(in the rows, 128 means zero)
Each path below is one point turned by a fixed rotation once a step. After each direction that follows a path, write how fast that rotation turns it, in degrees each step (0 if it stays still).
Each turn is a multiple of 5 degrees from 10 to 175, or 0.
Each row of a path follows its step; steps can be skipped.
Rotation 1:
step 0: [122 120 129 126 126 135 139 123 137 125 135 119 131 118 122 131 116 121
 125 127 137 124 127 126 134 131 127 120 127 129 127 124 128 125 138 133
 130 120 125 133 126 129 128 131 131 129 130 135 140 127 120 126 114 128
 133 132]
step 1: [128 121 124 126 125 129 131 128 128 119 123 127 132 133 124 140 118 121
 127 133 127 131 133 116 122 126 129 133 140 141 127 127 130 129 128 133
 126 132 123 135 126 127 136 119 145 132 133 129 129 132 132 131 136 123
 126 121]
step 2: [126 127 128 132 131 129 130 123 125 131 123 130 114 131 125 124 123 131
 133 132 135 126 125 124 129 124 116 125 129 132 125 118 125 130 126 126
 129 133 126 117 116 128 122 126 135 112 126 140 137 138 136 126 132 128
 127 126]
step 3: [116 126 133 123 138 123 125 136 138 127 128 135 129 122 128 123 121 126
 117 131 126 120 131 125 125 130 128 128 133 116 128 118 125 131 131 133
 135 121 129 130 119 122 127 135 136 127 122 129 132 126 133 138 125 131
 119 123]
step 4: [120 119 126 131 125 132 134 125 129 121 130 129 128 128 121 124 128 133
 134 120 129 124 130 127 113 129 125 127 140 121 124 125 124 129 125 128
 134 135 131 132 125 129 122 132 133 135 133 118 120 142 119 136 138 130
 130 127]
step 5: [124 128 132 133 123 128 121 124 125 133 121 122 123 124 129 134 133 122
 131 131 130 118 134 123 123 135 115 129 123 126 128 127 134 139 127 121
 131 135 117 127 119 144 126 134 121 130 120 126 131 128 127 133 132 126
 123 123]
step 6: [118 126 136 132 128 122 124 122 131 116 130 133 135 112 126 125 136 126
 127 130 134 131 135 133 121 125 132 120 129 125 132 125 137 131 128 126
 121 129 134 120 124 127 139 131 127 118 119 128 127 125 121 131 126 122
 129 123]
step 7: [137 131 127 133 128 125 119 135 129 115 131 136 133 124 134 127 131 122
 126 119 131 128 122 133 112 130 122 128 131 132 111 124 131 135 133 128
 130 129 135 133 130 134 123 129 131 132 128 127 131 126 128 125 136 123
 135 134]
step 8: [131 129 131 144 127 131 136 126 127 129 130 122 128 117 135 129 131 120
 135 136 116 124 120 133 131 137 126 134 127 120 128 123 132 131 136 125
 131 135 128 132 128 129 124 131 130 125 130 137 128 128 118 114 130 123
 121 128]
step 9: [126 129 117 137 119 124 134 123 130 118 134 135 133 125 131 126 125 132
 127 135 141 122 130 128 131 134 138 132 127 130 136 116 132 124 128 131
 125 126 124 130 121 125 138 130 126 137 124 124 135 117 131 121 133 124
 122 132]
Directions:
[125 128 125 127 126 129 128 126 126 128 128 128 128 127 128 129 125 127
 127 129 129 127 130 127 128 129 130 128 128 125 128 130 127 130 129 127
 128 127 127 126 129 129 128 127 125 131 131 129 129 129 125 127 130 129
 127 129] | 80
